One turning vector, and how many steps it has turned
The counts run from 0 to 241.
[  1   8 -37  25 -19  16 -41 -48   2 -59  45   9   2  39 -47 -38  26   4
   9  -3  27 -50 -23 -26   4  52  27   3 -14 -17  45 -10  39  36  14  43
  21 -28  13 -24  -1   7  -1  -2 -54  14  -1  11 -30 -11  31 -18  35  -6
   0  -3 -32  45   1   4  25   4 -29   7   9  24 -16  48  48]
153
[  7  10  -5   5   3  -8   6 -48 -33 -35  -4  29 -11  15  -4  45 -15   1
   1  55  13 -38  -3 -37 -39  15  -5 -24 -10  34  -5  15 -55 -16  -4  28
   2  18 -15  -5  -5  36  -8 -13 -55 -26  70  17  19 -23   9  79  37 -29
  40 -40  18  28  -4 -16  28 -31 -17 -17 -18 -32 -45  -9  11]
21
[ 18 -46  -7   2  -6  -9 -56 -25 -24 -10   1 -22 -22  14  -2  11 -17  17
  12  28  39 -47 -96 -37  -9  -1  10  28  -3   6  41  10 -28 -28  28  40
  37  65 -15  14  33   7  -4  25 -17  -8  33  18   6 -23  -6  27  -1  12
 -24 -24  11  -3  -8 -12  44 -40  22  47 -15  -6 -52  50 -11]
174
[ 57  -6 -30   7 -17  -1 -56 -38 -47 -25  25   3 -31   6 -47  24  -3 -19
 -20  21  47 -62 -41 -25   5  14   7 -17 -24 -12  -9   7  45  19 -20  39
  34  -8 -35   2  32 -28 -62  -5 -12   3  17  -1  19   0  31  26  40 -23
  -5 -20   0  37  23   1  58 -32  -3  15 -16 -18 -30 -18  -9]
186
[-10  29   8 -28  -2 -50  -1 -25  26 -18 -10 -23  10 -12 -43  54  -1 -28
 -23  37  19 -21 -11  -7  -6 -46   8  -8 -66 -43 -37 -24 -30 -16 -11  75
  18 -15 -31 -17 -47   9   6  18  10  -4  24   6  32   3 -23  31  32 -50
 -54  -8   3 -21 -43  -3  13  -7  35  22  13 -57 -12 -11   1]
192
[-13  39 -16 -16   4  28  -6  -9  37 -10  15 -40  57 -25  34  84  19  42
 -30   7  13  25 -30 -32 -38 -16 -16   5   7   8  -8   7 -32   5   4  50
  37 -14   6 -33  11  54  16  33 -22 -31   1  -2  -4   6 -35  25  17 -15
 -56  12 -27  -2  -7 -17 -15 -20  24  20  26 -22 -23  64  62]
47
[ 22  45 -29  33 -34 -20 -41 -20 -10 -54  15 -15  11  17 -49  37  29 -12
  14  69  25 -19 -36  16  -2  14  68  -3  23 -46  56 -21 -19   0  13 -20
   8   7  37 -48   9   9  42 -12  14  21  56  21  21   2  18 -14  -2 -12
 -32 -12  13 -21   8   9  -2  15  25  48 -21   2 -28  27  20]
226
[ 24   4 -41  70 -18  -3 -28 -39 -32 -37  24 -25   6  24 -45  41  36   4
   4  64   4   4 -18  49  -2  19  38  18  30 -26 -13 -12  -6  20  17  12
  21 -32  24  -7  30 -31  35 -38  -6 -36  53  -1  10 -19  31  -1 -23  13
 -36 -31  11  14  36   6  -5  29  10  15  -8  15 -12  13  29]
227
[-19  23  10  -2 -50 -26 -38 -46 -55 -27  22  -2 -45  23 -37  13  37  -9
  23  11   4  -8 -44  10  28  36  62  21 -22  -6  24 -33 -36 -17   8  44
   6  26  21  -7  20 -14 -17 -13 -10  26  68  31  15  -8  17   6 -19   3
 -26 -16 -16  17   5 -43  15 -14  12  26 -36   5  -7  19   1]
8
[ 26 -29 -17 -16  -6   6 -30 -22 -25 -38  27   0 -13   9 -20  25 -11 -19
 -27  40  51 -62 -21   0 -16  -1   1   5   1  -7 -53   1  -6  32  11  67
  23 -38 -37  39 -15 -12 -35  12 -50 -34  17  -5 -14 -22  12  40  39  -6
  -3 -59 -24   9  19 -27  35 -26  13   0  23  -6 -47  -2  -2]
183
[  5 -21 -41 -17 -19 -10 -20   7 -10 -28  28 -26 -19 -11 -22 -24 -18 -26
  -1  34   3 -39  11  29  -9 -37 -23  10  12 -10 -50  12   5   8  25  61
  30 -39 -11  -9  -9  27  -1  -4 -63 -32  32 -26 -31 -36 -16  12  67 -14
 -14 -40 -24   7 -60 -36   3   3 -11 -15  44 -16 -17  40  15]
87
[-31  18   4 -14 -45 -49 -22 -55   4 -21   2 -26   3  26 -35  13  25 -13
  38  -1   8 -17 -37  -8   3  38  22  27 -22 -26   9 -38 -13 -13  23  40
  42  27 -34 -11  -2 -35  17   2 -45  48  11  29  -5 -51  26  22 -12  -7
 -19 -29 -50  11 -10  -1 -12   0  -9  17  12  28  -6  74  48]
165
[ 11   6 -20 -14 -47 -11 -17  -7  14 -19  19 -18 -12  -8 -32 -13 -28 -16
  17  37   8 -47   8 -17 -16 -18 -13  -3  -6 -32  29   3   2 -18 -14  37
  42  10   5 -50 -15  57  13  25 -43  14  24 -18  -2 -34 -18   8  78 -19
 -22 -11 -28  -6 -71 -13  19 -11 -17  11  26 -14 -11  71  -4]
88
[ 31  -1 -30  29   8   3 -45   3   2 -46  68  -7  -2  29  -6  52  34  17
 -15 -10  25 -36 -47   9 -43  21  -8 -55  11  13  28  22  -2  36  12 -17
  29 -48 -42 -18  29  15 -19 -38 -19   3  17  16 -28  -6  -1 -18  26  -3
  19  -4   9  17  24 -25  59 -10  20   0  29  -6 -48 -12  43]
53
[-24  61 -12 -15 -20 -22   2 -48 -10 -20  -1 -43  49 -33  -9  91  34   6
 -10  -2  18  24   3   8 -28  27   5  22  22  -7 -21  -8  -9  47  17  28
  37 -21 -17 -21  15 -24 -20 -17 -16 -24   1  18   7  15 -12  32 -27 -42
 -58 -14 -23  29   5   0 -20 -20  11   2   3 -16  13  44  70]
39
[ -6  63 -48  33 -46 -17 -32 -31  10 -37  48  26  23  25 -23  56  31 -21
 -18  -4 -19   2   3   6 -20 -36  -4  -2  12 -28   4  -8   3  28 -12  53
  40 -42  42 -43  10  37  -4  29 -41   6   5   5  18  -1 -10  18  52 -38
   3 -22  -7   9 -13 -38   2 -11 -45 -17   8  18 -16  49  49]
217
[ -8   6   8 -49 -31 -30 -37 -41  -3  -7   4  -8 -16  -9  16  19  -6  21
  23 -16  18 -32 -27 -61 -10   1 -23   4 -26   1  33   0 -31 -48  12  57
  48  53 -51 -18  22  18 -25  14 -42  12  20 -13  18 -20 -10  55  26 -26
 -17  10 -17  11 -33 -22  36 -48  -7  18  -4 -42 -31  56   0]
177
[-11  13 -21 -17 -31  -7 -25 -39 -62 -28  15 -25 -23   9  11  31   4 -10
 -43 -17  14   9  -7 -16  19  -5  33  17   6 -34  16 -12 -19 -37   1 106
 -13 -14  14 -39  30  47 -36   1 -47 -13  46 -10  -7   5  -2  14  19 -37
 -24 -16  -2  35 -37 -45  27 -57  -4   4 -51 -27 -30   7  17]
19
[  9  25 -42  -4  -5 -10 -17   4  40 -52  27   4  52  -4  -9  28   3   5
 -16  18  43 -19   7 -19 -23 -30 -37 -32  16 -22  28  21 -15  16  12  38
  20 -32 -10 -30 -15  54  13 -16   5 -32   1  -2  -9  19 -30  -8  72 -61
 -51  32  17   0 -24 -13   9  18  34  15  42 -27 -25  14  37]
55
[-28  29 -13 -14  19 -47   2   8  14 -10  28 -53  31 -31   7  82  27  22
 -25  19  -3  30 -15  18 -49 -20 -21   8   9   1 -12   7 -42  20  29  25
  25   6 -14  -9  -3  10   3   4 -18 -17  11  30   4  22 -55  21   8 -39
 -60  -6 -14  -4 -22 -29   5 -20  13 -20  18 -10  -5  46  78]
43
[-14   7 -24  12 -39 -26 -30  -1 -20 -30  32 -53   4   8 -26  11  53  19
  20  -8   4  10 -17  59  33 -16  -7   8  16 -36  -1  -2 -13  -6  18  54
  43  -7  -4 -36  39 -13  19 -50  16  -1  40 -22 -26 -15  -4 -32  -2  18
 -85   9  11   0 -15 -24  13  24  25  32   2   0  20  47  24]
71
[ 17  13 -17  -8  -8  14 -22 -47 -56 -10   0 -13 -34  11   5   6  -1  29
  -9  97 -17 -41 -20   6 -14  11  -9  19  -8  56 -35  14 -60  13  21  23
   7  39   3  33  10  -5 -23   2 -31 -35  81  13  -3   9   9  43  12  -6
  -5 -35  -9  19   5 -28   1  -3  -2  14 -17   9 -28  33  13]
13
[ 30 -16 -23  35 -27 -19 -29  20  -6 -42   4  -9  28  12 -34  31  16   8
  38  14  25 -11 -32  41  17 -35  -9  10  33 -24   7  -4 -52  -7   7  32
  57  22 -14 -11  13 -31  34 -43  25 -31  63  -9 -11 -22   9  -8 -21  17
 -62 -12  33 -27  18  -3   2  45  31  49  36   8   4  41   1]
70
[ 20 -38  -8  11  49   5  -3  12   2  -6  32 -12 -12 -10 -53  36   7  11
 -61   1  15 -34  -6  18 -14 -25  28 -25 -17 -25 -12  -3   4  16  -8  71
 -22 -58  32 -22 -20  58 -29  -8 -42 -72   8  -9 -12  30 -35   8  37 -33
 -33  10   3   4   6   6  28 -46 -12  33   2 -36  -2   2  16]
119
[ -9 -24 -33  18  24  11   4 -25  42 -65 -12  13  59  44  15  -4  -6  32
 -11  28  14 -48 -12 -23  -4  -6 -18 -13   6  -8   8  -8 -29   9  24  70
  -3  -1  10 -21 -23  37  47 -19 -43 -47  20 -19 -35 -24   1  30  49  -4
  -8  -1  12  23 -13   4  25  19   7  30  52 -14 -31  34  45]
151
[ 39  26   0  14  -7  -2 -14 -31  -2 -19   3 -33  21   1 -44  98  26  10
 -19  60  48  -9 -55 -12 -15  19  64 -10  -3 -38  13  -8 -32   8  20   7
  -2   7   4  -1  10  -9  22 -14   3  -4  30  24  46  12   9  18 -28 -16
 -38  -4  10   0  44  38   9 -32  54  43 -27 -27 -27  -9  -1]
37
[ -2  35 -13 -10 -10 -35 -37  -6  14   8  38 -52  -5  -5   6  73  34  36
 -17  31  17   2 -62  -1 -51   6  15 -11  -8 -10  53  25 -49  -6  33  -6
  23  22  -1 -14  22  45   6  14  -6  13   6  43  23  19 -50 -12  12 -41
 -47  28   7  -9 -17 -16  -1 -23  41  26  -4 -10 -29  45  42]
44
[ 53  24  11  -5  16   3 -22 -15  13  15  16  18 -39  16 -18  41  30  30
 -29  21 -11 -61 -10 -20 -61  18   2 -31 -27  15   7  23 -14  33 -19   1
  24  -3  -1 -28   2  60 -17   4 -62   6  25  12  18  12 -36  48  69 -45
  25   4 -12  10   4 -25  25 -38 -36   3  -8  -2   8  36  41]
117
[ 31  29 -36   6 -19  29 -52  11  24 -40  65  -8   8  23 -18   1  30  23
 -28  24  42 -22 -19 -11  -3   5   9 -41   2 -22  52  12  45  26  11  17
  23 -31  -5 -51   4  47 -23  -3   8   9  -6   4 -13  22  -6 -44  58 -40
 -29  22   6  13  -3 -23  17  -2  28  30  24 -21 -18  23  43]
56
[-34  37  -9  -1   8 -37   6 -38   9 -12  32 -65  26 -17 -27  76  35 -15
 -34  51   9  17   1  15 -34 -11  41  12 -16 -37 -44 -37 -10  11  24  32
  10 -50  -1  -4 -26  -5   5  22 -26   4  -5  24  15   0 -17   4 -19 -44
 -43 -23 -41   6  -5  10 -28 -25  28  -1  14 -19 -11  21  54]
35
[-31  -7  -4 -47  -5   2 -47 -21 -29 -10  22 -57 -14 -30 -10  -9  -4  18
 -19  32  21 -14 -28  14 -14  -1   3  60  -1  -8 -24   4 -14  27  41  66
   9  21  -2  32  -5 -20 -23  13 -46 -28  -2   6 -36  -5 -27   6  10  -6
 -56 -13 -55  17 -31 -38   5 -33   4  10  21  17 -33  78  44]
172
[-21 -29 -35  -2  -3  21  12 -21  11 -21 -12 -44  35 -10  20  38 -11  25
  14  48   0  19   6  21 -28 -18  -7  28  59 -13  -3   4 -59 -19  33  37
  25  -7   4 -18  16  27  64 -12 -39 -50  39 -33 -12 -33  -9  26  -7   0
 -42 -17 -22 -10 -26 -11 -37   8  24  13  16 -13 -29  63  45]
236
[ -16   10   -2  -16  -41  -50    2  -36  -37  -36  -30  -20    7   22
    6   27    9  -14   21   36   -4   -1   -4   20   22   -8   -7   33
    4    0  -35   -7 -110   -2   16   65    5   46  -13   -2   -1   -9
   13  -27  -30  -28   68   -2  -10  -10  -24   54    6  -27  -28  -25
    2    6  -29  -38    8   20    4   15  -11  -11  -10   27   35]
10
[-26  -8 -39   9 -10 -62 -12  -4   6 -59  34  -9   2  32 -43 -25   9 -31
   9 -23  35 -19  -7   3  43 -13  14  -2   4 -57  27 -15  23   1  35  92
  -4  -3  14 -42 -10   2  -1 -43 -37  -3  17   8 -29 -13   5 -23  39 -35
 -30  12  13  36 -27 -20  52  25 -30  -1  10   0   3  28  37]
156
[  4  53  12 -15 -28 -32 -18 -43 -19 -14 -24   7  28 -31 -45  71  13  -5
 -17   2  17  -6 -21 -15  33 -27  16  21 -28 -39 -26 -15 -28  10 -12  70
  20   3  -6 -29 -23 -21 -13 -11  32 -37  45  16  29  30   2  21  -8 -36
 -90 -16  -1 -13   1  11 -16 -12  35  34  -1 -41  24  13  19]
196
[ 12 -26  -6  11  -6 -34 -13 -21 -28 -43  24  -5 -49  -4 -82  13  11 -18
  24  21  13 -62  16  50  -3  12  10   0  -3 -11 -56 -14  -3  18  -7  22
  31 -44 -27 -13 -14 -36   4 -64 -32 -23  63  12   4 -47   5  29   0   6
  22 -52 -12  25   3  -2  21  -5 -16  -5   8 -32  17   5   5]
94
[-46  56  24   5  11 -37  -1 -16  29 -27 -18 -22  48  23 -20  40  57  41
   2 -20 -37   8 -15  10 -17  13  12  -1 -18  -6  17 -12 -47  27  14  33
  10  27   7 -42 -16  19  31 -29 -15  -5  17  31 -20  23 -10  21  -5 -31
 -28  15 -30  -7 -13 -22  -1   9  -7   8  16  -4  44  61  78]
136
[ 25  -3  -4   7 -23 -21 -36 -31 -30 -23  14   5 -63   2 -66   2  12 -13
  38  15  18 -59  -7   5  14  34  41 -27 -32 -35  29  -5  24 -10 -12  25
  30 -15 -21 -58   4   5 -12 -50 -19   3  68  12  31 -33  16  20  22  -5
  18 -14   1  24 -12   4  25 -24 -30  31 -11 -31  19  19 -14]
93
[  0  19   4  17 -28 -24 -26 -46 -65 -32  -2  -7 -31  31 -15  25  39  10
  17  34  -5 -24 -33  37  -9  25  24  39  -3  28 -45 -19 -73  12  13  32
  23  39  -5  25  32 -46   4 -34 -29  -8  81  14 -17 -13  22  29 -19  11
  -4 -62  -5  -7  17 -35  12  -2   5  -3  -8   9 -20  19  12]
9
